Each named move below is a turn or a mirror, shown by a few rows before and after it. Which moves, in which order, take the first row of each later pair to the second? The first pair is answered.
Z205 (before -> after):
[  3.1   6.6  -1.6  22.4  -3.2   6.6 -15.5  10.1  -3.1  -5.4   3.1  13.2
 -10.8   3.7  -5.3  22.5   8.2  -6.1   4.7 -16.3  -2.6 -23.9 -37.1  -6.6
  -4.1   3.0   4.4  12.2  10.0   4.2 -11.6  18.0  -5.2  -3.7  12.5]  ->  [ -8.1   7.3  -0.8  30.8  -2.3  -0.6   0.2  -2.7 -11.4  -9.1   8.9  16.1
  -3.4   7.1  -0.6  21.3   3.0   6.2   2.5  -6.7   2.9 -16.1 -40.2   4.6
  -0.8   0.5   5.0  10.8  13.2  11.4   4.7   9.6 -15.9  -0.6  13.6]
[ 15.3   6.6  -3.0  -2.6  -4.1   9.7  -8.0  16.5   8.6  -2.5 -10.9  -5.8
  -7.5  -4.3   2.9   4.8   9.1  -0.4  10.5  -6.5  -3.4 -12.3   4.0   2.2
  -4.7   2.1  -2.0   1.4  -5.0  -5.6 -12.6   9.3   3.8 -12.4   3.7]  ->  [ -3.0   9.1  -3.5  10.7  -3.3   3.6  15.8  -5.1  -9.5  -8.7  -0.1  -3.0
   2.5  -0.1  10.2   1.2  -0.5  17.6   4.4  10.3   5.0  -0.1   1.6  18.0
  -0.1  -0.4   2.3  -1.3  -2.8   5.6   9.8  -3.7 -15.2  -7.6   5.6]
[-17.2 -12.2  -9.1  -1.7  -1.8   4.8  17.5  13.2 -18.0 -12.2   8.5   1.1
   1.6  13.1  11.1  -1.9   9.3  11.7   4.7  28.9   4.7   3.9  -9.5   2.8
 -10.0   1.3  17.6   1.7   2.7  -1.4  11.4   8.8 -10.9  15.9  -7.8]  ->  [ -2.1 -13.4 -11.1 -16.4  -0.5  10.6  -4.3  32.8  -2.3  -6.6  -0.3  -2.4
  -7.8  10.0   3.9   1.0  18.9  -4.7   9.7  13.1  -1.7  -7.7  -5.5 -11.0
 -16.0   4.3  14.2   4.8   0.8 -11.0  -9.4  22.0   7.8   9.5  -7.2]
[  3.4   9.7  13.0   0.9  -5.2  -9.0  10.3   2.9  -1.4  -0.7  11.2   6.6
  13.2  -9.5   3.7   3.9 -14.0  -0.3   4.2  -2.6  -3.0  -1.9   1.8   9.2
  11.7   0.4   7.8   2.3  -0.8   4.1  -1.2   7.3   3.3  10.5   1.8]  ->  [  7.8   9.4  11.4  -0.7  -5.8  -6.5   3.8   8.8   2.0   2.2   8.5   5.5
  11.5  -9.9   1.2   3.8 -12.9  -4.0   5.7  -5.3  -6.9  -4.2   2.4   4.7
   9.7   2.2   7.9   1.9  -0.5   0.0  -7.8  10.5   7.5   7.3   1.6]
Z993 (before -> after):
[-19.8  -1.1  -5.8  19.1   0.8   3.8  24.0 -20.0  -9.9 -31.6  -3.3 -19.3
  13.4  -4.8  11.0 -19.1  -8.1  15.3  -6.8  15.3  17.0   7.7 -25.2   9.4
  -4.4  11.0 -11.9  -3.5  -4.8  20.4  28.4 -29.0 -30.8   7.2 -12.9]  ->  [-13.2  -3.0  -6.7  17.2   5.0   6.7  20.5 -12.5  -3.8 -38.2 -12.3 -23.4
   7.8  -6.2   3.8 -23.8  -7.1  10.6  -3.1   4.8  17.9   6.4 -28.8   2.5
  -7.4  15.7 -21.4  -4.4  -8.6  18.9  19.4 -30.4 -27.9   8.4 -18.3]
[ -3.8  19.0 -23.0  -8.0  -1.9   6.6  -6.9  20.3   5.9   5.9  17.3   9.2
  -3.2   2.2   3.3  11.6   2.0  -3.5 -14.3 -20.7  12.5   5.0  11.7 -15.0
   1.1   3.7 -12.9  -4.8  -7.0   0.4  -3.7   2.2  20.5   9.4   9.9]  ->  [ -7.5  23.1 -24.0  -6.5  -4.8   3.9  -2.4  14.3   0.8   8.6  24.2  12.9
   3.5   3.3   6.4  12.7   0.7   0.7 -18.8 -13.0  13.4   6.8  14.8  -9.3
   1.5   1.0  -4.5  -5.0  -4.5   1.1   3.0   3.4  18.1   9.5  13.7]
[  3.4  10.4  32.4 -11.8  -0.6  -3.3  16.9 -19.1  13.6  -8.7 -31.4 -15.4
  19.4  13.8  -4.5 -25.1 -18.8  12.1  -4.3 -18.2 -27.6  37.9 -11.2  -2.6
   9.9   4.9  -8.0 -12.5  -3.1   1.4  23.7  -0.2   7.6  14.6  15.8]  ->  [  0.7  12.0  32.3 -12.1  -2.2  -4.4  17.4 -22.7  10.0  -7.1 -27.9 -13.4
  19.6  13.0  -2.7 -22.3 -19.7  16.2  -7.2 -16.0 -26.9  37.8  -9.1   1.1
  11.3   5.6  -3.1 -10.5  -0.3   2.9  26.6  -1.1   6.7  14.0  17.6]
Z725 (before -> after):
[  3.9   3.2  -0.2  -2.9   3.1   1.6  -2.4   1.7  11.7  -5.3 -15.0  -8.7
  -3.1  -1.6 -10.9  -5.6  -0.4  -4.6   9.4 -11.7  -2.5   3.8 -12.1 -17.1
   1.1   2.8 -14.2  -6.4  -7.4  -2.1  -6.4  -2.5   7.5  12.5  -7.9]  ->  [ -3.2   3.2  -1.8   2.4   7.6   1.9   6.3  -4.7   5.6 -10.7 -15.3 -10.3
  -2.1  -1.0  -8.3  -6.5  -2.5   0.1   6.8  -7.1   0.8   6.3 -14.0 -12.1
   1.3   2.3 -17.1  -5.0  -5.5   1.7  -0.6  -9.1  -2.1  12.7  -9.6]
[ -7.8  -4.1   2.1  -9.9   2.9  -6.6  14.7   0.2   9.3   2.1  -4.7  10.1
   1.3  -0.3  12.2  -4.3  -3.0 -10.8  -3.6   6.6   3.7   9.4   5.8  -1.5
  -6.1  -0.9   4.6  -5.9  -1.6   8.9  -2.0   4.4  -2.1   5.2 -15.4]  ->  [ -8.2  -1.5   3.6 -11.4   2.2  -9.2  13.1   0.0   9.2   3.5  -4.4  13.0
   4.4  -0.5  12.9  -3.7  -2.9 -11.4  -4.2   8.7   0.8   8.5   6.5   0.0
  -4.6  -0.7   5.8  -4.0  -3.6   8.6  -1.7   4.6  -1.9   5.1 -13.9]
[-14.7 -11.7 -15.3   2.9   8.0   3.8   9.0  -7.9 -17.4  -0.9 -12.5  -2.6
  -7.2  11.2  -3.7  -6.5  -2.6   7.1   4.3  -0.7   1.3  22.9   5.3   4.1
   1.1   2.2 -17.5 -10.1  -8.7  10.3   1.0 -10.2 -23.3  -9.0 -17.3]  ->  [-18.1  -5.5  -9.0   3.6   0.0  -3.7  12.1 -20.5 -22.8   7.4  -0.8   1.8
   3.4  11.0   1.5  -6.2  -8.0  13.2   2.3   8.5  -2.9  25.1   6.7  10.4
   7.5  -5.3  -5.4 -11.1  -5.4   8.9   8.2  -6.5 -20.7  -5.9  -7.2]

Each pair is two moves apart.
[  9.9  17.2  -2.9  27.9 -13.6   4.1 -18.5  35.1  23.3   1.5   1.1  -8.5
  -4.0 -20.0 -14.3  21.8   0.0 -14.6  -5.5  -2.2   4.5 -30.7  -9.8  -9.7
  -8.6  -5.0   0.2  21.9  -0.1 -29.2 -25.1   7.9  22.0 -24.7  28.1]  ->  [ -2.3   6.7  -4.2  46.1   2.7   5.4   9.5  25.4  20.5 -27.7 -14.2 -21.0
   0.0 -20.6 -22.2   8.5  -9.7  -0.6  -1.2  -6.4  17.0 -14.7 -29.5  -8.1
 -10.8   6.5 -28.4  15.3  -6.4 -17.2 -13.2 -18.9  -3.3 -12.4  14.6]
Z205 then Z993
[ -8.1 -15.8 -13.1  -2.9   2.1   0.9   4.4  -9.3  -8.0   6.7  15.3   7.0
  -1.7  15.3  -2.1  -8.1   1.2   8.9   1.1   4.5  -5.5 -13.1   2.7   6.6
  -2.8  -3.3   7.2 -11.1   2.3  24.3  10.1  -3.6  -9.4 -11.1  -6.1]  ->  [  4.2 -13.1 -11.6 -12.7  -3.6   2.9 -12.9  -0.2   0.9  17.2  13.3   7.3
  -5.1  11.9  -4.4  -5.8   5.4   0.2   2.7  -3.8 -11.7 -18.3   6.3  -3.4
  -1.8  -4.1   9.6  -7.3   1.0  16.7  -3.3   9.0   6.7 -12.3  -1.4]
Z725 then Z205
[  8.2 -24.9   5.3 -18.3   6.6  -8.1   9.8   4.1  16.0 -19.2 -15.9  -2.1
   8.1   1.8  -6.9 -27.9 -19.7  -2.5  19.8 -15.1 -26.7   5.8  -3.4  -1.1
 -15.3   4.8  -3.5  -3.6  -6.0  -2.9   9.0  -4.6   0.3  29.8   3.5]  ->  [  5.8 -13.4  12.2 -20.7  -5.2 -16.7   2.2  -6.6   5.0   2.2   4.1   8.7
  13.9   6.0   4.1 -19.4 -19.8   1.5  13.0   0.5 -33.2   3.5   8.3   6.6
  -8.3  -7.5  23.4  -2.3   1.7  -6.5  17.0   6.0   7.1  28.1  16.9]
Z993 then Z725
[ -4.4 -23.0 -22.6  27.0   7.7   8.9  11.8 -14.9  16.7 -19.2  13.1   1.6
  13.2   3.1 -18.4  -8.2  -6.6  29.8  -9.1 -11.2  20.0   7.4   9.1  25.2
  10.1  -8.6   4.8 -11.2  13.8  24.2   1.8  15.2 -32.1 -22.5   1.0]  ->  [ 18.4 -16.6 -18.4   3.2  -2.4  13.3 -25.3   7.5  36.2   2.3  12.5   2.6
   8.3  -4.1 -23.8  -0.8   1.4   8.3  -4.5 -26.6   2.5  -7.3  17.5   7.5
  10.9 -12.8  17.1  -4.3  17.2   4.8 -28.0  37.7   3.8 -26.4   9.5]
Z725 then Z205
[ -0.4 -14.9   2.5   9.2  18.1 -21.3  18.5 -24.7   8.3  -2.2   8.3 -13.5
   3.5  21.6  -7.3  -3.9  -3.6  -1.5   9.5   1.9  -2.1  24.5  -2.9   6.5
   7.6 -13.6 -15.7   1.9 -18.6  14.0   7.3   0.3 -16.7  -3.1  -4.7]  ->  [  6.4  -5.1  12.8  -0.2   7.3 -30.2   4.5 -27.5  10.4  16.5  19.3  -8.0
   9.8  20.5  -4.5   0.2  -4.7  -3.4   8.2   4.3 -13.2  21.1   4.2   4.2
  14.3 -22.9   2.7   3.7 -13.2   2.8   1.7  14.0   1.9  -0.9   8.5]
Z725 then Z725
[ -7.1  -7.2  -8.5   1.9   1.4   2.0   4.3  -0.6 -10.1  -3.0  -6.4   5.0
  -3.5   7.0   0.2   0.6   7.8   5.0   0.1  -4.4   8.8  -5.4  -6.2   1.2
  -3.1   0.9 -10.5   1.9  -2.3   4.8   2.4  -6.8  -9.9   1.3 -13.9]  ->  [  0.2  -7.3  -8.3  -5.4  -1.2   4.5  -8.1   6.7  -4.7   3.2  -8.3   7.0
  -7.3   5.3  -1.9   3.2  10.5  -2.1   0.3  -9.3   4.6 -11.7  -2.5  -3.8
  -5.5   1.4  -8.1   2.5  -3.2   0.6  -6.9   0.1  -0.7  -1.4 -14.9]
Z993 then Z205
[ 2.5  2.9 -3.0  3.3 -0.5  2.0  4.0 -6.4 -2.5 -2.9 -0.8 -3.4  1.9  3.3
  0.1 -0.1 -2.4 -1.2 -1.3 -0.9 -5.1  5.2  2.4 -2.0  3.9  5.7 -4.9 -3.6
 -1.9  6.7 10.5  0.3 -3.7  5.4  0.0]  ->  [ 8.3  2.9 -0.6 -2.3 -3.1  1.8 -4.1  0.0  2.8  2.5 -1.0 -1.6 -0.1  1.3
 -0.8  4.4  0.7 -5.9 -0.1 -5.0 -6.5  2.5  3.9 -4.6  5.1  4.9 -2.9 -4.4
 -2.3  2.3  3.3  4.3  3.3  4.4  2.2]
Z725 then Z205
